In the data rows, zero lies at 7.5, halfway between 7 and 8.
Some points:
tensor([ 8.,  6.,  7.,  5.,  8.,  5.,  5.,  6.,  6.,  7.,  8.,  9., 12.,  8., 12., 10.,  8.,  7.,  8.,  7.,  8.,  6.,
         7.,  7.])
tensor([14., 10.,  6., 11.,  4.,  6., 12., 11.,  6., 10.,  5., 12.,  3.,  8.,  7.,  7.,  6.,  5.,  7.,  5.,  8.,  5.,
        10.,  9.])
tensor([ 6.,  6.,  2.,  4.,  7., 11., 10.,  5., 10.,  2.,  3.,  8.,  6.,  9.,  6.,  2.,  4.,  4.,  5.,  7.,  9.,  7.,
        10.,  8.])
tensor([ 9.,  6.,  4.,  3.,  6.,  9.,  8.,  5.,  5.,  8.,  9., 11.,  8., 11.,  8.,  9.,  9.,  8.,  4.,  3.,  4.,  9.,
         6.,  5.])
tensor([ 7.,  7.,  4.,  4., 11.,  2.,  5., 10., 12., 13., 11.,  7., 10.,  3., 10.,  8.,  7.,  7.,  7.,  7.,  9.,  7.,
         7.,  9.])
tensor([ 6.,  4.,  9., 13.,  9.,  9.,  8., 13.,  8.,  8.,  6.,  8., 13.,  9.,  6., 11.,  8.,  7.,  7.,  7.,  7.,  7.,
         8.,  8.])
tensor([ 8.,  7.,  9.,  7.,  4., 10.,  7.,  5.,  4.,  5.,  7., 10.,  4.,  7.,  6.,  8.,  9.,  7.,  7.,  9.,  8.,  8.,
         9.,  9.])
tensor([ 7.,  4.,  6.,  4., 10.,  7.,  7., 10., 11.,  7., 12.,  8.,  8.,  9.,  9.,  7., 12.,  6., 10.,  9.,  5.,  7.,
         9.,  7.])
tensor([ 8.,  6.,  8.,  9.,  6.,  7.,  8.,  7.,  8., 10.,  8.,  8.,  8.,  8., 10.,  7.,  7.,  8.,  8., 11.,  9.,  5.,
         6.,  6.])
tensor([ 6., 12.,  6.,  3.,  6.,  4.,  8.,  6.,  6.,  7.,  7.,  5., 15.,  8.,  8.,  9., 11.,  6.,  9.,  8.,  9.,  6.,
         7.,  8.])
tensor([ 6.,  5.,  8., 12.,  6.,  9.,  7.,  4.,  8.,  9.,  7.,  7.,  8.,  5.,  7.,  6.,  7.,  6., 11., 12.,  8.,  9.,
         4.,  7.])
tensor([ 3., 11.,  7., 10., 11.,  9.,  7.,  9.,  5., 14.,  6.,  4.,  7.,  5., 10.,  7.,  5.,  4., 11.,  8., 10., 10.,
         8.,  6.])
tensor([ 8., 10.,  6., 11.,  4., 13.,  7.,  5.,  4.,  6.,  4.,  9.,  3.,  8.,  4.,  9.,  5., 10., 10.,  9., 12., 10.,
         8.,  6.])
tensor([ 6.,  9., 11., 11., 14.,  6.,  8., 12.,  8.,  4.,  8.,  4., 10.,  1.,  9.,  6.,  4.,  8., 10., 15.,  7.,  8.,
         4.,  4.])
tensor([ 9.,  6.,  9., 12.,  6.,  6.,  5.,  6., 10.,  8.,  9.,  4., 13.,  4.,  8.,  4.,  4.,  8.,  6.,  4.,  6.,  7.,
         7.,  9.])
tensor([11., 10.,  5., 10.,  6.,  6.,  5.,  8., 12.,  6.,  6.,  3.,  8.,  5.,  9.,  6.,  5.,  8.,  7., 11., 10.,  7.,
         7.,  5.])
tensor([ 7.,  9., 11.,  7.,  5., 13.,  8.,  5.,  6.,  7.,  8.,  9.,  4.,  9., 10.,  7.,  7.,  7.,  8.,  8.,  7.,  8.,
         7.,  7.])
tensor([ 5.,  9., 12.,  9., 12., 14., 11.,  3.,  6.,  6.,  3.,  5.,  2.,  8.,  4.,  4.,  8.,  9.,  9., 10.,  7.,  6.,
         7.,  5.])
tensor([ 9.,  6.,  7.,  2.,  9.,  9.,  8.,  4.,  4., 10.,  7.,  8.,  7., 10.,  8., 10., 10.,  5.,  6.,  4.,  5.,  7.,
         8., 11.])
tensor([ 9.,  7.,  9., 11.,  5.,  7.,  7.,  4., 11.,  7.,  8.,  7., 10.,  9.,  9.,  9.,  6.,  7.,  7.,  6.,  7.,  8.,
         7.,  8.])
tensor([ 9.,  0.,  9.,  7.,  6.,  1.,  9.,  6.,  8.,  6.,  4.,  2.,  6.,  8.,  6.,  8.,  4., 10., 11.,  9.,  8.,  8.,
         8.,  8.])
tensor([10.,  7.,  8.,  9.,  6., 14., 10.,  6.,  5.,  9.,  7., 10.,  7.,  6.,  5.,  9.,  6.,  5.,  5.,  8.,  6.,  8.,
         7.,  7.])
tensor([ 8.,  8.,  8.,  4., 12.,  8.,  7.,  7.,  4.,  6., 12., 10.,  5.,  9.,  8.,  9.,  9.,  8.,  5.,  4.,  8.,  8.,
         9., 10.])
tensor([ 9., 10.,  4.,  5., 10., 11.,  9., 10.,  6., 10.,  7.,  9.,  7., 10.,  7.,  5.,  9.,  8.,  5.,  1.,  5., 10.,
         6.,  6.])
tensor([ 6.,  4., 11., 13.,  6.,  7.,  7.,  7., 14., 11.,  6.,  7., 10.,  4.,  8.,  4.,  6.,  9., 12., 15.,  3.,  8.,
         9., 10.])
tensor([ 2.,  7.,  8., 12.,  4.,  4.,  8.,  8., 10., 12.,  9.,  7.,  9.,  3.,  4.,  6.,  6., 12.,  9., 14.,  9.,  6.,
         7.,  3.])
tensor([ 9.,  9.,  7., 15.,  7.,  8., 11.,  9.,  9.,  7., 10.,  6., 12.,  2.,  8.,  6.,  7., 11., 12., 13., 11.,  8.,
         9., 11.])
tensor([11., 11.,  0.,  8.,  9.,  5.,  8.,  9.,  8.,  7., 12.,  5.,  9., 14., 11.,  5.,  5.,  9.,  6.,  9.,  6.,  5.,
         8.,  8.])
tensor([ 9.,  9., 12.,  3.,  7.,  9.,  8.,  9.,  4.,  7.,  9., 10.,  9.,  8.,  7.,  9.,  7.,  7.,  2.,  2.,  7., 10.,
        10.,  7.])
tensor([11., 14.,  9.,  7., 10.,  4.,  2., 14., 12.,  5., 10.,  3., 13.,  9.,  8.,  6., 11.,  6.,  7.,  8.,  8.,  8.,
         9.,  4.])
tensor([10.,  5., 10.,  2., 12.,  0.,  4.,  7.,  9.,  9.,  8.,  7., 10.,  6., 10.,  7.,  6.,  8.,  9.,  7.,  9.,  7.,
         7.,  9.])
tensor([10.,  8.,  7.,  6.,  4.,  9.,  9.,  4.,  6.,  6.,  8., 10.,  2.,  3.,  7.,  6., 10.,  7.,  5.,  7.,  7.,  6.,
        10., 10.])
tensor([ 7.,  3., 11.,  4., 12.,  4.,  5., 10., 12.,  8., 11.,  7., 13., 10.,  9.,  8.,  9.,  9.,  5.,  7.,  9.,  8.,
        10.,  4.])
tensor([ 3., 12.,  8.,  5.,  5.,  4.,  9.,  9., 14.,  8., 11.,  0., 12.,  6., 13., 11.,  7.,  9.,  5.,  9.,  6., 11.,
         9.,  7.])
tensor([11., 10.,  7.,  0.,  7., 12.,  9.,  8.,  4.,  7.,  5., 11.,  6.,  6.,  9.,  7.,  7.,  8.,  8., 10.,  8.,  8.,
         7.,  7.])
tensor([ 2.,  8.,  8.,  9.,  5., 10.,  4.,  8.,  3.,  7.,  4., 15.,  6., 10.,  8.,  5.,  7.,  9.,  7.,  8.,  9.,  7.,
         9., 11.])
tensor([11., 11.,  9.,  4., 10.,  0.,  0.,  9., 10., 11.,  6.,  6.,  9.,  8., 11.,  8., 10.,  9.,  9.,  9.,  5.,  9.,
         6.,  6.])
tensor([ 5.,  4.,  8., 13.,  3., 12.,  7.,  8.,  3.,  6.,  6.,  5.,  3.,  6.,  4.,  8.,  6.,  4.,  8.,  9., 12.,  7.,
         6.,  9.])
tensor([10.,  6.,  3.,  6., 10.,  9.,  7.,  8.,  7.,  4., 10.,  8.,  4.,  9.,  7., 15.,  6.,  9.,  8.,  5.,  3.,  7.,
         6.,  8.])
tensor([ 8.,  5., 11.,  8.,  7.,  4.,  6.,  8., 10.,  6., 10.,  8., 10.,  5.,  8.,  9.,  5.,  6., 10., 12., 10.,  9.,
         9.,  4.])
tensor([11., 10., 12.,  2.,  8.,  2.,  4., 12., 13.,  6.,  9.,  8., 12., 10.,  5.,  8.,  7.,  5.,  7., 10.,  5.,  9.,
         4.,  6.])
tensor([10.,  8.,  7., 11.,  4., 14., 13.,  8.,  4.,  9.,  7.,  8.,  4.,  5.,  2.,  6.,  9.,  8.,  8.,  9., 10.,  5.,
         8., 10.])
tensor([ 7.,  9.,  7.,  3.,  8.,  4.,  6.,  4.,  2.,  9.,  7.,  8.,  7.,  8.,  5.,  9.,  8.,  5.,  4.,  4.,  4.,  4.,
        11.,  7.])
tensor([ 6., 10.,  6., 11.,  7.,  7.,  4.,  5., 10.,  9., 10.,  6.,  8.,  5.,  4.,  6.,  9., 10., 10.,  9.,  8., 10.,
         7.,  5.])
tensor([ 9.,  2.,  5.,  7.,  9.,  6.,  5.,  9., 12.,  9.,  9.,  7., 11.,  7.,  8.,  8., 10.,  3.,  6.,  6.,  7.,  8.,
         7.,  9.])
tensor([ 9.,  5.,  9.,  7.,  7.,  5.,  9.,  7.,  8.,  9.,  9.,  5., 13.,  7.,  8.,  3.,  6., 10., 12., 11., 12.,  9.,
         7.,  6.])
tensor([ 6.,  2.,  7.,  8., 10.,  5.,  3., 11., 11., 10.,  8.,  4., 11.,  8., 12.,  8., 11.,  9.,  6.,  8.,  8.,  7.,
         7.,  9.])
tensor([ 7.,  8.,  0.,  5., 15.,  8.,  7.,  9.,  7.,  5.,  3., 11.,  6.,  7.,  7., 10., 12., 10.,  7.,  4.,  7.,  6.,
         9.,  8.])
These points spread out most along one direction. Take the direction at right angles to it along which they spread out most. Go by this last direction. For each point below, how far along it does it lie, from 0 to 99? The average is 50, and the first point in the table lies past the average. One standard deviation of the points above along it is 16.
tensor([ 8.,  4.,  3.,  5.,  9.,  3.,  4.,  9., 11.,  7.,  7.,  5., 14.,  6.,  4.,  8.,  8.,  8.,  7.,  7.,  9.,  7.,
         7.,  9.]) 57
tensor([11.,  8.,  6., 13., 11.,  1., 11.,  3.,  1.,  6.,  6., 11.,  9., 11., 10., 10., 12.,  6.,  2., 10.,  8.,  9.,
         7.,  7.]) 59
tensor([ 0.,  8.,  5.,  2.,  4.,  2., 11., 10.,  4.,  3.,  9., 11.,  4.,  9.,  7.,  8., 10.,  6.,  6.,  3.,  5.,  7.,
         5.,  7.]) 71
tensor([ 4.,  4.,  9., 13.,  4., 10.,  4., 10.,  1.,  5.,  6.,  6.,  3., 10.,  6.,  5.,  8.,  8.,  6.,  5.,  6.,  7.,
        10.,  8.]) 43
tensor([10.,  5.,  8., 11.,  4., 10., 14.,  7.,  6.,  9.,  6.,  8.,  2.,  5.,  7.,  8.,  7.,  6., 11.,  7., 11.,  7.,
         6.,  4.]) 32
tensor([ 9.,  6., 13.,  2.,  8.,  9., 12., 10.,  5.,  4.,  7.,  9.,  7.,  6.,  9.,  8.,  9.,  9.,  9.,  0.,  4.,  7.,
         7., 11.]) 68
tensor([ 4., 12.,  8.,  5., 11.,  5., 11.,  6.,  8.,  8.,  6.,  8.,  7., 12.,  4., 10.,  4.,  4.,  6.,  5.,  4.,  7.,
        10., 13.]) 65
tensor([ 7.,  4.,  5.,  4.,  9.,  8.,  5.,  9.,  7., 10., 11.,  7., 10.,  9.,  9.,  6.,  9.,  8.,  6.,  9.,  5.,  8.,
         9.,  6.]) 62
tensor([ 4., 10., 12.,  9.,  5., 12.,  9.,  6., 10., 12.,  3.,  8.,  2., 10.,  9., 10.,  8., 11.,  5.,  6.,  9.,  5.,
         6.,  7.]) 44
tensor([ 6., 11., 12., 11., 12.,  9.,  9.,  3., 12.,  6.,  9., 10.,  1.,  9.,  6.,  8., 10.,  8.,  9.,  6.,  8.,  5.,
         8., 10.]) 47
tensor([ 7., 12.,  5.,  7.,  9.,  6.,  4.,  9.,  6.,  8., 11.,  7., 10., 10.,  8.,  9.,  4.,  8.,  8.,  5.,  4.,  7.,
         5.,  7.]) 63
tensor([ 8.,  7., 12., 12.,  4.,  9.,  6.,  6., 10.,  6.,  8.,  7., 11.,  3.,  8.,  6.,  5.,  9., 11., 12., 11.,  5.,
         6.,  4.]) 21
